In the rows, 128 means zero.
Each path below is one point turned by a fixed rotation once a step. After each direction that follows a path, write how fast that rotation turns it, in deg/step (0 if it stays still).
Each turn is a multiple of 5 degrees from 10 to 175, or 0.
Each row of a path follows its step; steps can be skipped.
Path 1:
step 5: [126 124 132 136 131 133 131 138 128 129 129 127 121 125 118 130 136 132
 132 125 136 130 134 125 138 129 121 121 120 131 131 122 127 124 134 128
 123 123 122 124 136 121 134 121 133 125 133 128 122 128 124 130 127 125
 139 125]
step 6: [122 131 130 131 128 134 133 123 118 125 134 126 132 136 123 129 140 131
 129 122 135 127 124 130 125 129 124 128 130 124 135 119 122 118 125 120
 126 127 128 119 120 133 134 119 129 125 128 132 133 134 122 128 135 128
 129 132]
step 9: [129 123 128 140 133 126 136 139 127 128 131 130 126 124 123 125 129 134
 124 129 135 123 124 126 124 128 124 121 120 131 130 126 130 118 125 126
 122 121 124 120 127 125 131 117 132 118 123 129 131 132 125 120 135 129
 134 125]
step 11: [126 129 126 129 130 128 134 120 120 132 127 126 123 130 117 130 138 134
 127 121 141 127 132 128 131 122 132 138 126 125 126 131 126 130 132 131
 126 138 134 123 132 131 135 134 135 129 114 127 125 134 127 128 130 122
 124 121]
step 14: [131 125 128 132 134 132 131 133 124 131 136 124 121 136 121 117 138 128
 132 123 136 137 132 125 123 130 134 136 132 128 133 131 127 126 133 125
 130 126 129 122 130 134 135 127 127 122 134 133 131 131 119 124 135 126
 125 118]
step 18: [131 123 128 134 135 139 136 125 124 132 133 131 131 138 127 118 139 127
 130 124 133 132 132 124 127 122 127 119 135 129 129 127 130 126 127 129
 125 123 129 117 124 125 131 121 134 131 138 126 129 133 118 133 133 127
 127 125]
step 19: [136 128 123 125 128 134 128 124 128 126 137 121 126 135 121 136 139 131
 132 125 132 131 126 129 132 122 133 123 129 123 133 129 133 120 133 120
 127 129 134 127 131 128 127 128 130 131 115 121 144 131 124 122 129 130
 126 128]
step 21: [125 122 121 137 128 132 139 128 122 125 125 138 127 132 122 133 132 126
 127 127 131 131 137 127 133 131 123 122 119 131 124 126 135 119 123 131
 121 129 124 122 127 122 133 116 128 124 130 132 130 124 130 133 129 132
 126 119]
[127 126 129 128 127 126 126 130 127 127 128 127 127 129 126 131 127 131
 128 130 126 129 126 126 129 128 129 126 128 129 130 126 130 129 125 127
 128 128 129 129 129 126 129 129 129 126 128 127 126 131 129 127 126 128
 131 128] => 95
[126 131 129 130 129 127 126 127 129 130 128 130 127 127 128 128 128 128
 127 131 128 126 131 131 130 129 128 127 129 130 130 127 128 126 127 128
 128 129 131 128 126 128 127 128 128 126 125 127 126 129 128 128 131 128
 127 126] => 25
[128 128 126 130 125 130 128 128 130 128 131 125 129 128 128 130 126 127
 129 130 130 125 126 130 129 127 128 128 131 128 128 127 128 129 126 128
 127 127 127 130 125 129 128 128 129 128 127 128 131 126 127 126 128 128
 128 128] => 115
Path 2:
step 0: [130 122 134 115 126 134 133 133 131 124 119 122 135 121 117 124 131 129
 128 125 129 134 126 138 132 132 129 129 135 131 135 132 131 123 115 124
 126 120 127 133 125 130 126 128 123 121 132 132 127 131 125 121 117 121
 128 136]
step 2: [123 129 132 132 130 128 129 129 124 126 121 118 134 126 143 127 129 122
 123 122 130 143 132 133 119 129 119 122 129 124 126 130 123 133 125 119
 123 132 125 133 119 134 135 135 132 123 126 132 126 128 127 138 133 129
 128 131]
step 7: [130 125 128 129 125 119 131 124 129 124 118 128 132 129 125 119 131 118
 132 119 130 124 132 120 139 127 138 120 128 127 121 134 122 130 125 129
 130 130 127 126 120 138 120 131 134 120 136 123 127 129 116 131 123 128
 125 129]
step 13: [128 132 123 130 128 131 135 126 122 126 122 114 135 117 127 127 140 129
 126 125 124 128 125 130 127 127 122 119 121 129 129 131 122 122 121 127
 126 122 117 122 130 129 130 130 135 139 139 132 128 135 121 123 127 125
 128 132]
step 15: [120 134 128 126 123 129 123 127 125 118 130 123 133 131 132 125 120 122
 129 130 121 136 131 124 128 126 131 119 128 130 135 122 134 127 117 126
 132 128 130 136 123 140 131 131 120 125 126 134 119 126 120 127 118 120
 127 135]
step 18: [130 123 134 123 123 131 133 134 130 130 117 122 126 127 122 132 125 127
 135 121 131 140 125 133 133 130 127 124 137 115 127 128 131 130 127 125
 132 121 132 138 126 136 134 127 135 119 139 132 126 131 126 125 133 123
 134 136]
step 20: [136 123 135 134 131 125 124 135 129 131 121 126 136 133 138 124 130 126
 131 120 131 138 127 124 124 125 117 123 124 140 118 132 127 138 121 131
 125 134 124 129 125 132 130 132 136 131 127 129 126 121 119 129 127 131
 123 131]
step 21: [129 126 127 121 124 129 137 131 127 119 133 123 126 126 128 139 118 122
 134 123 139 137 133 120 129 126 129 118 123 124 124 126 130 122 130 124
 124 124 116 121 132 138 123 124 123 132 131 124 132 126 121 134 132 133
 125 132]
[127 129 126 130 129 128 129 130 129 127 126 127 130 126 129 128 127 129
 126 130 132 127 127 126 126 127 124 130 125 129 129 129 129 127 131 128
 130 129 129 129 125 129 129 128 129 129 128 130 128 129 127 126 127 129
 126 126] => 100
[129 129 127 128 128 127 127 128 127 127 129 131 128 127 129 130 129 125
 128 130 129 128 130 127 127 126 130 127 127 132 128 129 128 131 128 127
 127 131 127 127 125 130 129 130 128 126 127 128 128 127 128 130 130 127
 129 128] => 80
[125 129 131 129 130 129 127 127 129 129 129 127 129 128 128 128 127 127
 126 128 129 128 131 127 127 126 129 128 129 129 126 124 128 128 129 127
 128 129 128 128 132 131 128 127 126 130 126 129 129 127 126 128 127 129
 131 127] => 60
Path 3:
step 3: [126 130 129 133 135 133 114 132 126 123 118 133 137 126 136 127 129 127
 123 130 133 128 133 132 124 125 125 129 132 130 131 131 140 129 139 125
 116 137 130 131 133 123 125 126 138 125 128 131 126 132 129 125 124 140
 134 132]
step 4: [126 132 121 134 128 124 132 135 122 121 128 125 135 122 123 125 125 123
 133 126 118 126 137 121 122 124 138 127 135 117 129 120 129 127 123 139
 136 133 135 123 125 122 134 128 122 123 121 118 127 126 120 130 132 129
 125 127]
step 7: [129 118 143 128 127 127 137 127 129 123 141 125 118 128 125 131 132 134
 126 128 128 136 125 124 131 121 125 136 132 130 125 133 129 123 126 122
 140 119 132 128 135 131 131 128 130 133 136 128 124 131 126 128 122 120
 120 128]
step 8: [136 128 128 121 116 130 124 120 136 133 125 128 127 126 119 129 122 134
 127 133 139 120 122 133 131 128 126 130 126 136 133 127 127 126 131 125
 114 129 129 125 128 137 134 124 134 136 118 125 125 134 130 127 138 129
 130 123]
step 9: [124 130 129 123 130 131 126 130 113 133 132 126 124 127 129 136 125 130
 131 126 122 129 133 137 130 123 115 129 131 126 137 137 127 118 129 133
 138 129 129 124 127 131 132 133 118 128 128 132 119 137 130 127 125 133
 133 138]
step 14: [124 126 136 130 137 119 113 133 129 123 130 126 130 126 118 139 142 129
 118 134 132 125 129 133 125 124 125 132 126 134 129 123 128 132 127 130
 120 129 114 130 127 132 128 126 126 121 129 134 129 132 120 130 125 127
 130 134]
step 20: [129 127 133 126 128 131 117 124 124 135 137 124 125 119 128 131 128 131
 135 127 128 143 128 134 129 129 132 124 139 131 129 121 123 118 130 134
 131 133 132 136 123 127 133 129 127 123 132 123 120 130 123 138 130 123
 139 119]
step 22: [126 135 122 130 124 119 127 134 122 129 128 124 125 119 130 136 123 123
 124 130 119 127 133 120 124 132 124 130 129 127 133 116 130 128 129 139
 122 136 133 130 129 119 123 133 127 120 128 134 130 132 126 136 130 141
 132 122]
[128 126 129 129 129 129 127 128 128 127 126 130 128 130 127 127 130 129
 128 131 129 128 128 128 129 125 127 128 127 128 129 125 127 130 128 127
 129 128 128 127 130 126 125 127 128 130 127 129 123 126 130 127 128 128
 129 128] => 160
[134 127 127 129 129 128 128 126 129 128 129 131 127 127 131 125 128 128
 128 127 128 129 127 129 127 129 129 129 129 128 127 128 127 130 128 126
 126 128 128 126 128 129 128 129 129 130 128 127 127 130 129 131 126 127
 129 127] => 140
[126 128 130 124 125 129 127 128 128 127 129 130 128 126 127 128 131 129
 127 126 130 128 125 129 127 127 131 127 130 128 127 126 128 129 131 128
 127 128 128 127 127 128 129 128 127 129 129 129 126 131 128 128 129 128
 128 130] => 60
Path 4:
step 1: [131 122 123 137 135 132 134 126 136 130 134 129 132 124 137 129 129 123
 123 126 133 118 127 127 115 126 124 132 139 127 129 128 128 126 119 134
 123 132 123 130 123 127 119 130 130 133 129 124 128 130 125 135 131 131
 122 134]
step 3: [133 126 121 133 122 122 129 141 123 133 130 135 140 133 132 120 124 128
 126 126 131 133 126 132 127 125 123 131 119 130 130 123 132 131 136 127
 134 128 128 131 133 131 127 123 124 141 126 134 134 123 129 124 124 133
 129 131]
step 4: [125 132 115 131 133 124 119 130 134 135 130 130 135 129 124 123 123 134
 129 124 127 118 129 125 124 127 130 124 131 127 133 136 128 130 126 116
 125 127 125 130 127 134 125 130 136 134 126 138 118 130 122 135 131 125
 126 129]
step 6: [140 119 138 118 123 121 131 129 132 125 133 133 135 121 124 125 122 128
 136 129 120 136 125 136 119 130 131 134 128 126 131 127 127 131 135 129
 131 127 128 127 131 131 120 125 134 125 127 132 131 132 126 131 125 130
 130 131]
step 13: [119 127 122 134 119 115 133 123 121 127 122 122 134 132 135 134 132 127
 118 128 130 125 130 126 128 121 129 135 122 137 125 127 127 125 125 127
 119 126 133 125 119 124 128 130 130 125 129 120 132 124 124 128 128 127
 133 133]
step 15: [127 126 127 131 132 130 126 134 135 131 127 117 119 131 138 126 134 128
 138 128 137 135 124 125 137 129 128 137 120 124 125 132 121 127 129 126
 125 119 127 130 133 130 128 124 127 131 129 135 133 130 137 132 134 132
 133 128]
step 16: [133 133 119 129 120 131 133 133 143 128 127 126 133 131 132 116 132 131
 124 128 125 128 125 131 129 127 137 135 128 133 126 122 129 124 123 135
 117 129 134 127 130 125 128 131 132 130 124 126 122 132 133 125 125 118
 134 132]
step 20: [128 138 129 132 135 128 125 123 137 132 132 129 125 127 133 123 133 127
 126 126 122 121 129 133 121 128 122 118 128 132 129 123 128 134 133 127
 132 119 117 136 131 131 131 122 129 127 134 130 115 127 126 126 126 134
 126 119]
[129 130 129 125 127 128 129 127 128 127 127 128 130 128 129 126 127 129
 126 128 131 130 130 129 128 127 129 127 128 127 130 126 130 128 126 128
 128 129 131 129 126 127 131 127 128 126 131 129 128 125 130 127 130 125
 127 127] => 130
[128 129 128 129 130 127 126 130 131 127 126 131 128 128 130 130 129 127
 127 129 128 127 126 128 128 125 128 129 127 129 130 128 127 126 127 130
 127 129 127 128 128 129 127 130 128 127 125 130 130 127 129 126 131 128
 129 128] => 25
[128 127 129 129 129 129 128 128 128 127 127 128 126 128 127 128 128 126
 127 123 127 132 128 127 130 126 128 127 131 126 125 129 128 129 127 128
 131 128 126 128 130 126 128 127 129 127 129 129 127 126 128 128 129 128
 130 129] => 115
[126 130 128 126 131 131 129 125 128 127 128 130 127 129 128 127 127 128
 130 130 127 128 128 129 130 127 126 129 129 125 129 127 128 127 129 126
 127 126 128 127 127 125 128 126 124 128 127 129 128 128 126 127 130 130
 127 130] => 115
[131 128 128 128 130 128 129 129 130 130 129 130 129 125 128 126 128 129
 124 127 127 127 127 129 125 128 127 128 127 128 129 131 129 129 127 125
 128 129 127 130 130 128 129 125 127 130 126 129 127 127 130 127 127 130
 127 129] => 20
Path 5:
step 1: [138 121 129 127 128 134 127 133 133 126 129 131 132 121 118 133 138 130
 124 130 124 129 130 120 129 131 138 128 124 124 132 136 127 122 132 125
 122 132 131 130 131 137 120 136 123 128 130 129 137 128 127 138 131 118
 129 132]
step 8: [140 127 128 122 126 134 127 129 131 115 125 126 129 132 130 128 122 124
 128 121 125 141 132 132 126 119 133 123 130 127 123 123 127 132 126 124
 117 128 129 132 140 127 120 132 131 123 136 127 130 129 129 124 125 130
 121 132]
step 10: [132 129 129 129 114 129 132 134 131 123 126 125 123 124 117 132 131 123
 125 130 134 132 122 122 129 115 131 135 133 131 126 125 121 120 131 124
 115 127 134 123 126 122 127 129 121 121 124 133 124 126 128 133 131 130
 122 129]
step 12: [132 129 131 133 131 121 127 126 128 123 131 121 123 132 122 125 146 136
 127 131 124 132 140 123 126 119 129 127 138 125 124 132 125 120 127 126
 131 130 129 130 125 130 135 124 127 116 123 128 131 125 131 128 130 125
 129 121]
step 13: [131 119 122 140 123 124 128 131 124 128 127 136 125 124 126 126 134 138
 142 118 121 120 133 124 129 128 130 118 125 134 127 130 129 127 130 125
 128 126 134 136 133 126 132 133 128 129 118 128 123 129 125 127 133 124
 132 129]
step 14: [136 128 121 127 126 121 134 127 128 130 122 121 123 127 135 127 123 133
 135 127 123 126 135 125 132 125 127 125 128 119 127 131 126 131 132 122
 133 126 127 122 139 138 130 128 127 121 126 126 129 124 120 124 134 126
 112 121]
step 16: [136 133 135 124 126 123 136 127 132 136 126 128 112 130 130 138 132 128
 119 122 129 126 129 120 129 131 138 121 128 127 138 119 132 134 133 128
 123 134 127 121 134 126 125 132 127 128 128 127 123 130 128 131 126 130
 122 124]
step 17: [137 119 120 121 123 136 129 124 133 132 137 127 129 126 126 137 128 121
 127 132 122 133 132 121 134 127 128 124 132 127 127 125 127 129 125 139
 118 132 125 126 129 125 122 141 130 136 129 125 135 125 128 130 133 124
 131 127]
[128 130 130 128 128 126 130 127 126 127 128 130 127 127 127 127 130 128
 129 126 128 126 127 127 128 127 130 128 126 129 131 129 129 128 128 129
 127 129 129 126 127 124 131 128 126 129 127 129 126 129 127 131 126 125
 129 129] => 115
[129 128 126 130 131 128 129 130 128 128 126 127 125 127 128 127 128 129
 128 128 127 127 130 128 129 130 126 129 127 128 127 128 128 131 128 129
 125 129 126 126 130 124 127 126 128 130 130 129 130 130 129 127 128 128
 127 127] => 40
